One turning vector, and how many ticks it has turned:
The counts run from 0 to 160.
[  5  32 -20  -5 -29  10  -6  39  -4 -21  30  26  14  -9 -28  61  18  56
 -32  44 -32 -53  18  -4  -2 -22  14  24  15 -24   9 -10] : 99
[  3   2   2  -6  28  66 -11  46 -19 -19  12 -27  -5  17  38 -13  20  13
  25 -16   1 -40  -4  59  -6  -2  20  11  -4 -35  29  32] : 91
[ 19   2  18 -20  -3 -34  40   8  12  55   8 -22   9  14 -38 -19  37  -6
   5  35   8  29   4  -6 -15  -5  25 -68  -1  29   9  -9] : 78
[ 10  31 -48 -31  11 -44  16  19  26 -39  35   2 -37  -2   3  40 -16 -14
   9 -11   3 -71  11  10  15  -5   0 -12  11  17 -17   6] : 158
[-22  47  15   0  29  30  19  12 -10  47   7  10   9   6 -32  -9  46  15
 -11  12  -5  14 -61  29  18 -19   9 -25 -27 -13  38   0] : 16
[ 12  22 -38 -13  17 -28   9   4 -20  10  14  50  51  29  26   3 -35 -27
   1  -1   8   6 -11  26 -20   2 -36  24 -44  20 -35 -17] : 57
[ 17 -24  68  28   6 -21   7  -5  16 -40  21   0  11  -5 -22  11 -25   7
  -1   2  15 -46 -35  14  11 -15  10  44 -45 -43   1  43] : 27
[  8  21   1 -13  18  23  34  37 -15 -20  58  -1   9  25  12   9  19   4
  72 -21  28  -7  20  47   8 -16  -3   9   7 -34 -18  -8] : 93
[ 42   0 -43 -26  13   4 -39  60  20 -30  18 -24 -20   8  21  12   7 -21
 -12  14   9 -48   1  13 -12  14  75 -20  22  12 -40   6] : 156
[ 23  14 -38 -50   2 -24  13 -52   7  20 -39  -4   4  19  45  28 -16 -20
  19   6 -27 -42 -13  40 -41   5   6  -4   7  21 -13 -10] : 0
[-18   9  17  -3 -39  -9  10  -3  18 -10 -20  31  -3 -61  46  -5  21  -5
 -42  -1  13 -34  16  -9 -14  36 -23  -3  30  62 -19  31] : 43
[  1   4  43 -10  18 -56  11  28   9 -16 -11 -18  -7  18  13  -9  -8 -46
  36  -9  37  -7 -10  18 -10  10  22   0 -14 -74  47  11] : 150
[  8   7 -15 -19 -14 -20  49  11  28 -13  28  13   2 -29 -22  27  24 -11
  14 -10 -32 -47  46 -39   7  49 -22   4  19  20 -30 -16] : 39
[ 15   9  11  24  23  13  19  31  18  42 -48  16  15  11 -23 -19  27  36
  36  12  10  21 -43  36  30 -13  39  -5 -49   7 -20 -45] : 19
[ 10  -5 -10 -28  -3 -12  32   8  34  53 -35 -34   7  27 -30 -22  53  -2
   8  40 -29  22 -10 -16 -14   1  43 -52  -5   7  41 -22] : 77
[-36 -32  -6  15  29  37 -41 -32   2 -10  23 -35   5  -7  17  30 -32  13
  23 -27  53  12   9 -26 -11  19 -19 -10  -7  34 -48   0] : 126
[-25  33 -16  18  21  57   2   8 -14  72 -14 -15   1 -17   8 -22  36  -2
 -10  -4 -32   0 -33  34   3   5   9 -26 -34  -2  31   4] : 15
[ 35 -41  50  30   1  19  -6  -4  13 -21   2 -13   0 -23 -11  -9 -18  24
 -24  12  -9 -32 -34  27   5   4  34  56 -43 -26 -17  38] : 26
[-25  12 -12   2 -11  59  25  12  43  13 -29  -3 -17  19 -28  14  61  20
 -36  25  -7  45   0  34  15  22  43   8 -16   8  -9 -23] : 138
[ 30 -10  -8  -1 -26 -21   0  34  35 -19 -12  20  34 -40  -7  50  55   7
 -16   5 -22 -32  -7 -58 -22  22  -4   4  13  39   8  21] : 41
[ 15   0  -2 -49  -1  -8  -7 -46  16  27   7 -28   4  -3  20  41 -10   8
  38  17  25  22  24   8 -20 -28 -17 -39  32  63 -54  30] : 3
[ 27  11  25 -21  10   9 -29  18  21 -35 -27  10  19  -3  37 -51  35  22
  26  -3 -12  58  -9 -11  25  22 -31  12  16  20  40  10] : 48
[  2  28  55   9   6  15 -61   7 -17 -10 -20   0  -7 -28  18 -43  29  -7
 -15   7 -32  31   3 -22   1  16  28  38  67 -12 -15 -20] : 109
[-16   7  24   5   7  45   8  19 -40   9  30 -30 -15  -4  52 -20 -16 -10
  27 -24  30 -48  21  63 -17  -1   6 -14  -6 -20  21  40] : 90
[  7  -9  68  12   0 -34  22  11  -5 -15  43 -14 -27  -8   0 -19  -5 -40
 -42  -4  26  27  -9  43 -13  10   6   4 -45 -33   2  53] : 147
[  4 -20  26  -9   3  45 -13  20 -12  -2   3 -22  35  -5  12  -4  39 -27
  22  22  -3 -24  20  -8 -19  13  63  25  48 -43 -16   3] : 33
[ 18 -36  33  27   4  -3 -30  49 -14  -1   0 -22   6 -10  31 -11 -11  30
  33   1  25 -27 -14  10 -42  -7   5 -22 -45 -16  40  55] : 88
[ 37 -50  23  29 -16   1  -8  30  -6   8   0 -18  -3 -26  42 -22  -8  38
  26 -14  -2 -15   7  29 -47  10   6  -5 -55  10  10  44] : 87
[ -6   6   6 -24  27  -4 -25 -45  27 -19  -8   9   9  45 -15  56  -1  27
   1  35  47  44 -37  15 -22 -36  20  33  19  -5  -3  -2] : 63
[ 10  10   9   0  37 -41   9 -18 -41  33  -7  43  26  -7   6  17  11 -40
 -21  11  48 -35 -53  -3 -23   8  -6  -6   2  56  -3   0] : 118
[ 39 -31  16   8   7  -8  15  -5  18 -26 -19 -26 -60  -5 -13  -8  10  46
   5 -27 -27 -33 -26  29 -13  29  12  -6 -57  19  32  -5] : 84
[  0  33   3  -1  39 -21 -36  -2 -20 -11 -14   2  -8 -11  14 -70  -9 -42
  -3 -13 -47 -19   4 -28  33  33  -4  13  18  -4 -27 -54] : 112
[ 37   2  -5  -4  43 -33   4 -17 -40  53  29  16   5  -7 -10 -13   7 -60
 -12 -29 -34 -23   3  -7  -7  46 -38  21 -12  36  -7 -21] : 115
[-34  30  50   2 -23  -3 -19 -19  46  15 -60   8   1 -23  32   3  12   4
   5   2 -51 -14  51  -9   7  -1 -26  45  23 -10   1  17] : 105
[  2   2 -44 -23  37   1 -34  -4  10  28 -34  25  56  47  12  42 -29 -13
  -4  25   8 -11 -17   1 -12 -10 -16  37 -39  13  33   8] : 59
[-32  14   8  12   8 -19  -3 -37  13  16  67 -42  14 -20 -10  26   9 -41
 -38 -18  -6  33 -30 -34 -26 -16   2 -34  -5 -36 -33  29] : 71
[-78  30  -4  -3   6  31  53   4  19  36  21   2  20  27 -24  27  23 -18
 -25  26  18  35  19  14  15  13  -2 -33 -22  -3  15  -8] : 136
[ 41  -2   1   6  41 -27 -27   0 -30  38 -13  40  36   2 -11  23  33 -34
 -27  -2   5 -22 -68 -17 -25  23   5  22  -4  49  22   7] : 117
[ 38  16 -12 -63   4 -28  14 -44  20   7   8 -19  24  26 -11  44  -8  10
  39  33  14  14 -17   0 -30 -34 -19 -39  23  36  -5  15] : 2
[-48  -6 -19  11  31  39 -25 -30 -10 -47  26 -30  10 -11  -9  31 -15  42
 -12 -28  35  -5 -50 -45 -10  16  -9 -19 -15 -21  19 -13] : 128
[ -9  21  -8  15 -16 -12   8 -33 -18   0  39 -26 -10 -44   9  -5  -9  37
  34 -42 -16  28 -18 -19 -19  -8 -41 -45  -9 -14 -37 -23] : 10
[ 15 -31  43  14  -9   9 -15   0  25  16  14 -30 -34 -28   1  -9 -18  -2
 -66  17 -32  15  13  28 -26  39  16  17 -47 -12  31  25] : 145
[-36 -16 -47   8   1  45  21 -47  -6 -26  30 -18  15 -26  35   3  -8  19
   4 -34 -17  12 -36   5 -27  28 -11 -10 -22 -31 -30 -25] : 130
